(in the rows, 128 means zero)
First come named turns, each shown by rows before and after it. For each pair of rows after them, which turns, in which order, take the first row to the second? The first pair is done for you.
S (before -> after):
[112 116 135 105 135 154 121 120 157 128 101 121 114  95 125  94 118 126
 145 113 132]  ->  [126  98 136 109 134 123 121 104 130  80  86 124 134 121 132 119 126 113
 117 125 131]
[119 114 136  86 122 160 141 122 139 180 133 145 136  68 136 102 108 171
 130 111 136]  ->  [146 100 119 105 135  95 124 109  97  84 116 149 182 113 141 149 121 135
  75 130 132]
[106 102 143 110 145 132 144 139 158 118 142 151 114 118 118 120 117 130
 130 135 149]  ->  [116  94 144 110 146 120 136 132 147 100 136 149 119 127 123 130 120 126
 120 140 150]
Q (before -> after):
[147  89 154 106  89 105 137  95  60 122 130 123 121 141 145 139 138 140
 134 118 115]  ->  [138  83 158  95  91 105 145  96  72 127 122 125 112 129 144 126 134 146
 139 116 123]
[174 123 120 134 130 102 137 144 100  86 171 134 133 159 125 159 140 123
  85 160 107]  ->  [145  89 129  83 157  96 133 123 120  63 142 129 122 111 114 137 120 134
  97 159 122]
[113 150 112 141 132 127 140 146 146 134 151 136 141 117 126 126 146 124
 121 130 135]  ->  [110 145 109 137 137 116 136 143 148 120 145 138 149 115 125 129 138 124
 111 138 134]
R (before -> after):
[125 138 136 104 124 139 135 128 153 147 117 127 138 103 126 115 126 121
 135 105 122]  ->  [123 135 144  98 126 134 132 118 151 142 121 121 134  97 123 117 121 126
 130 108 121]
[165 143 122 163  95 140 135 143 110 134 105 153 115 161 158 133 132  85
 116 139 133]  ->  [158 130 147 144  72 150 148 121  90 161 123 134  99 151 157 124 140 119
 116 134 140]
[115 109 129 123 137 130  96 132 137 121 107 131 123 124 140 107 113 108
 158 113 120]  ->  [117 117 135 125 129 139 101 133 138 135 116 130 118 126 143 104 119 111
 162 109 118]
[113 154 103 140 150 102 107 144 132 146 140 137 138 108 107 137 119 110
 122 144 129]  ->  [113 158 108 149 139 119 115 151 134 172 151 136 132 115 114 133 125 121
 129 136 124]
L (before -> after):
[130 142 116 166 168 144 133 122 147 139 128 148 105  85 103 111 146 106
 117 136 157]  ->  [150 149 112 188 148 142 137 128 119 136 138 147 116 122 118 130 162 103
 100 133 149]
[125 139 129 135 129 142 130 134 152 144 135 148 121 134 139 127 144 113
 143 122 110]  ->  [129 138 134 138 122 144 133 136 147 150 140 145 122 136 142 130 148 117
 142 122 110]
[122 116 143 125 116 124 136 118 118 104 123 127 133 141 124 124 127 125
 120 111 127]  ->  [118 112 143 114 115 129 137 116 122 106 121 124 129 131 122 120 121 124
 121 112 131]

Between the rows of a pair lie two turns.
[131 142 134 125 128 134 112 151 142 148 103 148 118 110 116 107 125 139
 147 112 160]  ->  [123 127 142 110 132 121 112 136 130 138 102 141 120 101 109 107 122 148
 138 118 161]
R R
[117 131 127 115 152 135 122 134 152 152 153 122 114 110 119 124 118 132
 176 135 137]  ->  [140 111 123 124 148 106 119 124 127  81 122 130 136 154 124 154 129 105
 146 138 130]
S R
[145 156 126 145 106 147 144 139  95 178 182 120 114 128 133 132 135 141
 124 111 123]  ->  [114 122 139  88 137 136 138 114 120 155 155 109 105  72 110 106 112 153
 133 121 146]
S L
[133 150 125 163 138  85 116  89  82 102 138 110 147 150 125 152 132 119
 100 126 128]  ->  [141 171 126 186 116 119 125 108  94 143 150 114 130 169 134 147 141 120
 127 111 122]
R R
[ 75 138 152 104 143 158 110  88 135 153 130 116 103 103 108  92 101 154
 155 138 156]  ->  [ 87 163 120 128 174 146  86 116 172 111  96 140 127 117 111 111  96 105
 153 146 151]
R R
[129 106 150 166 115 123 150 110  93 145 149 104  94 127 143 129 120 166
 133 122 151]  ->  [120 142 110 177 167  97 118 144 143 125 143 125 110 101 124 122  98 132
 132 140 152]
R S
[143  89 134 156 109 109 140 121  86 122 128 113 127 174 136 164 176 140
  94 131 155]  ->  [120 100 105 144 174  79 105 140 139  92 109 124 138 121 109 151 146 113
  97 148 170]
L S
[124 174 126 103 156 117 160 150 139 195 178 105  94 105 148 108 123 123
 122 125 139]  ->  [116 154 115  89 192  74 146 138 140 130 150 112 119  90 132 116 109 105
  97 145 147]
R R
[ 90 139 138 123 115 126 134 104 137 153 174  81 107  97 112 126 154 140
 106 159 142]  ->  [101 159 104 150 144 107 109 133 171 107 137 108 132 108 113 138 147  88
 103 168 135]
R R
[113 128 123 106 139 141 128 136 159 104 105 160 132 115 133 114 106 102
 149 121 119]  ->  [125  97 143 101 111 143 141 108 116  90 105 148 133 149 150 130 121 117
 137 123 118]
R S
[130 175 125 193 145 134 109 169 125 151 171 154 133 143 135 152 150 124
 113 148 117]  ->  [100 164 128 152 175 144 104 162 171 158 150 153 114  85 113 117 121 130
 141 148 136]
L L
[146  88 163 133  84 116 157 134  25 149 158 120 100 184 130 133 179 126
  81 125  98]  ->  [151 101 127 148 130  79 130 149  54  75 116 139 136 188 120 154 168  72
  65 143  97]
R R
[158 163  99 197  72 172 164 164 116 174 235 152 126 156 147 115 163 168
 132 154 140]  ->  [ 96  91 133  87 120 170 156 116 172 157 174 144  89  51 108  56 114 197
 168 156 175]
S L
[123 122 111 124 174  55 115 124  98  50 164 112 173  83  88 149 128 116
  97 169 132]  ->  [153 192 104 194 107 155 143 191 134 175 197 138 137 137 125 136 151 114
 158 127  95]
R R
